In the data rows, zero lies at 4.5, halfway between 4 and 5.
Some points, each followed by its number:
[9 5 7 4 5 0 5 9 7 4 6 6 3 5 1 5 7 2 5 8 8 2 4 3 9 8 4 1 8 6 9 5] 0
[4 3 3 5 2 6 4 4 3 7 2 5 3 6 5 5 5 4 4 3 5 4 6 5 6 4 5 5 3 3 4 3] 1
[4 3 5 3 4 4 5 4 5 5 4 4 5 4 5 5 6 5 7 4 4 5 4 7 5 5 5 4 5 5 5 3] 2
[4 4 5 5 4 7 4 3 5 6 3 4 3 5 4 4 4 4 5 4 4 4 5 5 5 5 5 5 4 4 3 4] 3
[3 5 3 0 7 2 4 6 2 5 6 5 7 1 7 7 4 5 5 4 6 5 2 6 3 5 5 3 6 5 6 4] 4
[4 3 5 5 4 5 4 3 5 5 4 4 4 6 5 5 5 4 8 5 4 5 5 4 5 4 4 5 3 4 3 4] 5
[4 3 4 5 3 6 4 3 5 6 3 5 3 6 5 5 5 4 6 4 5 4 6 4 5 4 4 6 3 3 3 4] 6
[3 4 1 7 5 3 2 6 4 4 6 3 6 4 5 7 4 7 5 5 5 5 6 5 2 3 6 6 6 8 5 5] 7
[5 4 5 6 5 4 5 4 5 4 6 7 3 5 4 4 3 3 3 6 5 2 4 6 5 7 3 2 4 6 1 0] 8
[6 5 5 6 4 4 5 4 5 5 6 7 3 5 5 5 5 3 4 7 5 2 5 4 5 6 2 1 6 6 5 3] 9
[5 3 5 6 4 5 4 4 4 6 4 6 4 6 5 5 6 3 4 5 5 4 4 5 5 5 4 4 3 4 4 2] 10
[4 4 7 5 5 4 9 4 6 3 6 3 5 3 8 5 4 6 4 4 3 5 3 7 3 4 3 3 5 5 8 4] 11
[4 3 5 2 5 3 5 4 4 3 5 4 7 4 9 5 4 5 4 4 4 5 4 7 3 5 4 5 5 5 8 4] 12
[4 4 1 4 7 1 4 6 4 4 8 5 7 2 5 9 5 7 4 4 6 6 4 4 3 5 4 4 7 8 5 4] 13
[3 3 5 3 4 5 3 3 5 6 3 2 4 6 4 5 4 4 9 5 3 5 5 6 5 5 7 6 4 4 4 4] 14
[7 8 6 7 7 4 6 5 5 1 3 5 5 3 4 4 0 4 0 3 1 9 1 0 3 5 2 4 5 2 4 6] 15
[4 6 5 3 5 5 6 7 3 0 2 4 6 2 4 2 0 5 4 4 4 7 5 2 4 5 5 5 4 5 6 6] 16
[7 5 7 3 8 4 5 7 4 5 6 4 4 4 3 1 6 4 7 3 6 5 0 4 4 5 6 2 6 4 4 5] 17
[8 7 5 4 5 2 6 6 7 5 6 7 3 5 1 4 6 2 4 7 6 2 4 3 8 5 3 3 8 5 7 6] 18
[5 3 4 4 3 6 5 4 1 5 2 6 3 5 6 5 5 4 5 3 6 4 5 4 8 5 4 4 3 4 2 2] 19
[5 3 5 8 4 5 3 3 5 5 5 7 3 6 4 6 4 3 4 5 5 4 5 4 4 6 3 5 2 3 3 3] 20
[6 7 5 3 6 4 7 5 4 5 6 8 4 4 3 3 6 2 4 5 5 2 3 4 6 3 5 3 7 5 4 6] 21
[5 4 6 5 4 6 2 3 4 5 4 4 3 5 4 5 4 3 5 4 5 6 5 5 5 6 5 5 4 4 6 4] 22
[4 4 5 6 3 6 3 3 5 5 4 5 3 5 4 6 4 4 5 5 5 5 5 5 5 5 4 5 4 3 5 5] 23
[4 3 6 4 4 5 4 1 4 5 4 6 4 5 5 5 4 3 5 5 4 5 4 6 5 4 3 4 3 4 3 3] 24
[4 4 4 4 4 4 6 4 5 5 4 4 5 4 7 4 5 5 5 4 3 4 4 7 5 4 2 5 4 5 4 4] 25
[6 7 9 5 8 6 6 5 5 1 5 4 5 2 3 2 0 4 0 0 2 9 1 4 2 6 3 4 5 2 3 6] 26
Which five points above are nearest to each new point by angle? Their numbers follow each, nearest first.
[4 4 4 4 2 6 3 3 4 6 3 4 3 6 4 5 5 4 5 4 5 5 5 5 6 5 7 5 3 4 5 4] : 1 22 3 6 14
[4 4 3 4 4 5 3 6 2 3 5 3 7 2 5 4 4 7 6 4 6 6 6 6 2 4 7 5 5 9 5 4] : 7 13 4 16 12
[4 4 2 5 6 2 4 5 4 5 8 5 7 3 5 9 7 6 4 5 6 6 4 4 3 4 5 4 7 7 4 4] : 13 7 4 12 2
[5 3 5 5 5 5 3 4 5 5 4 5 4 5 5 5 5 4 5 5 5 4 4 5 4 7 3 4 4 4 4 1] : 10 8 20 24 9
[3 9 5 5 4 7 6 5 1 1 0 3 5 3 3 0 1 5 2 3 0 6 7 0 3 2 6 7 3 4 3 9] : 16 15 26 3 21
[2 6 6 7 4 5 7 2 6 5 5 1 6 5 6 4 6 9 3 3 1 4 5 5 2 0 5 5 5 4 6 7] : 11 25 7 12 26
[4 1 4 1 6 3 6 4 8 5 4 4 5 4 6 7 6 4 7 6 5 6 2 5 4 6 0 4 6 4 5 3] : 2 25 12 4 11
[3 5 0 1 7 2 4 7 0 5 6 6 7 1 8 6 4 5 5 4 6 5 2 5 3 5 5 2 5 4 5 4] : 4 13 12 7 17
[4 4 5 6 2 7 3 2 5 6 4 5 3 7 3 4 5 5 5 5 5 4 7 3 4 4 5 7 1 2 1 6] : 6 3 23 5 20
[8 5 7 4 9 3 5 6 4 5 6 5 5 4 4 3 4 3 4 2 5 5 0 5 5 6 5 1 5 3 6 4] : 17 26 21 0 15
[3 5 5 6 5 5 5 2 5 5 5 0 6 5 7 4 5 8 3 4 0 4 5 6 1 0 5 5 5 4 9 6] : 11 12 7 25 14
[5 3 6 4 4 5 4 3 4 5 4 5 4 5 3 6 4 2 5 3 5 5 4 5 6 8 5 5 3 4 5 3] : 22 10 24 20 23
[3 3 4 5 4 6 5 3 6 6 3 5 3 5 4 4 5 4 6 4 4 4 5 4 4 3 4 6 3 3 0 4] : 6 3 5 1 24
[2 4 0 5 3 5 4 7 3 4 5 2 7 4 5 5 5 9 6 3 7 5 7 5 2 2 8 6 5 7 4 5] : 7 13 4 16 14
[6 7 5 6 4 4 6 6 7 5 5 6 3 5 1 4 7 4 4 7 6 1 6 1 7 5 3 3 7 6 4 6] : 18 0 9 21 8
[0 7 2 7 4 6 5 4 5 5 4 1 6 5 7 3 5 9 3 3 0 4 7 5 1 0 6 8 4 4 5 9] : 7 25 11 16 12
[3 5 5 5 4 5 9 3 5 4 5 2 5 4 7 3 5 7 4 1 2 4 5 6 4 1 5 5 4 4 6 6] : 11 25 12 26 2
[5 2 5 5 4 5 5 3 5 5 4 7 3 5 5 6 4 3 6 5 4 5 4 5 5 5 3 4 4 4 4 2] : 24 10 20 5 8
[3 5 5 5 4 5 5 4 6 5 4 2 5 5 5 3 5 7 5 3 3 4 5 6 4 3 5 6 4 5 5 6] : 25 14 11 3 7
